Rows swapped in pairs by one turn or mirror: which row each one swaps with
The rows were stretched afterwards, more along some directions than others.
Z_301: [-1.80  0.46  1.50  3.10  3.83  0.85  0.16 -1.29 -1.88  1.72  1.79  1.82
 -1.19  0.01 -1.64  2.61]
Z_556: [ 0.68 -0.29 -1.21 -2.26 -0.38 -1.33  1.47  0.76 -0.52 -1.40  0.04 -0.80
  0.18  0.54 -0.98 -2.67]
Z_483: [-0.66 -0.25 -1.21  1.19  3.16 -2.17  0.95 -2.36 -2.21 -0.53  2.79  2.05
 -0.83  0.31 -2.27  0.48]
Z_128: [-2.81  0.40  2.11  1.21  4.97 -1.68  0.82 -1.58 -2.15  0.78  2.49  3.36
  0.53 -0.46 -3.22  1.55]
Z_749: [ 0.64  1.07  1.06  0.30  2.74  1.09  0.70  2.07 -1.01  1.08  0.21 -0.11
 -0.86  0.51 -1.50  1.07]
Z_652: [ 1.20  1.14 -2.21  0.38 -0.42 -2.06 -0.73 -1.84 -2.41  1.21  1.14  0.31
 -0.19  0.15 -3.18 -1.24]
Z_391: [-0.07 -0.40 -2.36  0.36  1.66 -3.37  1.05 -2.72 -2.66 -1.04  3.31  2.05
  0.17  0.63 -2.85 -1.14]
Z_226: [ 0.84  1.06  0.42  0.22  1.72  1.69  0.79  2.23  0.41  1.42 -0.66 -0.30
 -1.05  0.56 -0.17  1.58]
Z_362: [-0.34 -0.46 -1.38  0.57  2.99 -1.94  1.61 -0.82 -1.79 -0.21  2.18  1.60
 -0.62  0.68 -2.91  0.54]
Z_264: [ 1.09  1.15  0.70  0.33  0.52  1.26  1.32  1.99  0.46  1.68 -0.24 -0.82
 -0.40  0.91 -0.16  0.61]
Z_781: [-1.85  0.51  0.39  1.21  0.74  0.72  0.83 -0.54 -1.15  1.27 -0.23 -0.06
 -0.56  0.68  0.90  0.37]
Z_45: [-0.31 -0.30 -1.96 -1.28  0.72 -1.01  1.07  0.94 -1.18 -0.18  0.32  0.05
  0.11  0.87 -2.28 -2.47]
Z_724: [-2.61  0.35  0.18  2.12  3.44 -1.27  0.19 -2.39 -2.98  1.73  2.50  3.06
  0.16  0.15 -3.61  1.54]
Z_343: [-2.76 -0.19  1.39  2.07  3.77 -0.50  0.85 -1.62 -1.50  1.53  1.99  2.97
  0.28  0.24 -1.73  2.48]
Z_564: [-2.80  0.04  1.62  0.78  1.94 -0.47  0.06 -0.74 -1.34 -0.25 -0.33 -0.09
 -0.25 -0.02  0.58  0.17]
Z_376: [ 1.81  2.44 -2.18 -1.03 -1.97 -2.78  1.00 -2.77 -1.23 -0.28  1.35  0.61
  0.40 -0.75 -0.92 -1.55]
Z_911: [-1.54 -0.48  0.69 -1.76  2.16 -2.28  0.84  0.81 -0.86 -1.20 -0.64  0.05
  0.51 -0.12 -2.28 -2.09]
Z_102: [-1.76  0.01  0.04 -0.22 -0.78 -1.16  0.05 -1.00  0.18  0.61 -1.15 -0.41
  0.04  0.74  1.67 -0.09]
Z_813: [ 2.20  1.70 -3.47  0.04 -2.90 -1.83  0.04 -2.36 -1.61  1.47  1.09  0.03
  0.08  0.51 -2.52 -2.59]
Z_323: [-1.16  0.13 -0.06 -2.40  0.82 -2.03  1.67  0.69 -0.37 -2.52  0.59  0.04
  0.62  0.52 -0.05 -1.70]
Z_8: [ 2.16  1.89 -1.85 -1.05 -1.90 -3.34  0.41 -2.55 -1.97  0.43  0.74  0.18
  0.61 -0.60 -2.40 -2.21]
Z_468: [ 1.23  0.86 -2.50 -1.35 -0.55 -3.90  0.11 -2.25 -1.92 -0.63  1.11  0.88
  0.15 -0.99 -2.52 -1.13]
Z_961: [-2.80  0.30  1.93  0.21  1.40  1.21  0.43 -0.01 -0.37 -0.16 -0.84 -0.21
  0.14  0.92  1.67  0.90]
Z_74: [-2.58  0.32  0.95  0.50  1.07  0.22  0.18 -0.46 -0.80  0.42 -0.83  0.22
 -0.59  0.90  0.70  0.54]
Z_755: [ 0.20  0.45 -0.75 -0.18  2.35 -2.92  1.33 -1.68 -1.89 -0.48  2.53  2.08
  0.10 -0.59 -4.30 -1.04]
Z_746: [-2.95 -0.92  0.74  0.36  1.88 -1.03 -0.45 -0.69 -1.53  1.43 -0.93 -0.13
 -0.25  0.37 -0.73 -0.22]
Z_514: [ 1.28  0.80  0.52 -0.35  1.43  0.23  0.54  1.92 -0.59  1.18 -0.34 -0.52
 -0.27  0.38 -1.49  0.34]
Z_144: [-2.78  0.01  2.13  1.76  4.50 -0.83  0.64 -1.00 -2.11  1.55  1.82  2.97
  0.52  0.36 -2.81  1.76]
Z_176: [-1.76  0.21  1.08  0.79  0.66  1.43 -0.04  0.01 -1.10  1.30 -0.56 -0.20
 -0.32  0.62  0.31  0.22]
Z_321: [-3.56 -0.39  2.10  0.23  2.64  0.67 -0.15 -0.25 -0.79  0.14 -1.40 -0.57
 -0.01  0.72  0.55  1.64]
Z_636: [ 1.93  2.42 -1.74 -1.07 -1.21 -3.73  0.96 -3.13 -2.51 -0.14  1.46  0.82
  0.40 -0.82 -2.93 -2.33]
Z_531: [ 0.70  0.90  1.37 -0.10  0.95  0.09  0.43  2.31  0.23  2.29 -2.34 -1.12
 -0.56  0.18 -1.58  0.24]
Z_497: [-1.73 -1.33  0.07 -2.16  2.10 -2.65  0.83  0.92 -0.91 -0.73 -0.21 -0.35
  0.59  0.19 -1.73 -1.97]
Z_235: [-1.50 -0.82 -0.34 -2.88  1.70 -2.24  1.02  0.33 -0.62 -2.62 -0.27 -0.77
  0.93  0.51 -1.32 -1.56]
Z_765: [-0.57  0.51  2.13 -0.13  2.95 -0.25  0.61  1.53 -0.18  1.11 -0.92  0.48
 -0.48 -0.62 -0.83  2.53]
Z_275: [-0.45 -0.94 -2.62  0.78  2.09 -2.04  0.85 -1.95 -1.87 -0.31  2.97  2.22
 -0.16  0.81 -2.72 -0.02]
Z_577: [-0.52 -0.23 -1.00 -2.53  0.16 -1.55  1.32  0.25 -0.32 -2.58  0.05 -0.54
  0.70  0.90 -0.19 -2.27]
Z_237: [-0.87 -1.48 -0.35 -2.38  1.20 -1.54  0.80  0.62 -0.39 -1.07 -0.35 -0.98
  0.98  0.93 -1.15 -2.26]
Z_441: [ 1.71  1.66 -2.40 -1.01 -2.30 -3.26  0.03 -1.81 -1.76 -0.21  0.85 -0.60
  0.60 -0.50 -1.80 -2.75]
Z_360: [-1.11 -0.65 -0.30 -2.31  0.29 -1.71  0.72  1.50  0.68 -0.98 -0.49 -0.46
  0.85  0.87  0.21 -1.40]
Z_868: [ 1.00  1.37  1.48 -0.91  1.31 -1.91  1.48  0.66 -0.41  0.72 -0.16 -0.08
  0.26 -0.39 -1.91  0.02]
Z_538: [-2.59 -0.90  1.10  0.09  1.40  0.22 -0.29 -0.74 -0.97  0.81 -0.64 -0.57
  0.53  0.88  0.31 -0.11]

Z_765 is swapped with Z_468
Z_321 is swapped with Z_235
Z_323 is swapped with Z_74
Z_961 is swapped with Z_577
Z_531 is swapped with Z_441
Z_8 is swapped with Z_514
Z_749 is swapped with Z_636
Z_564 is swapped with Z_911

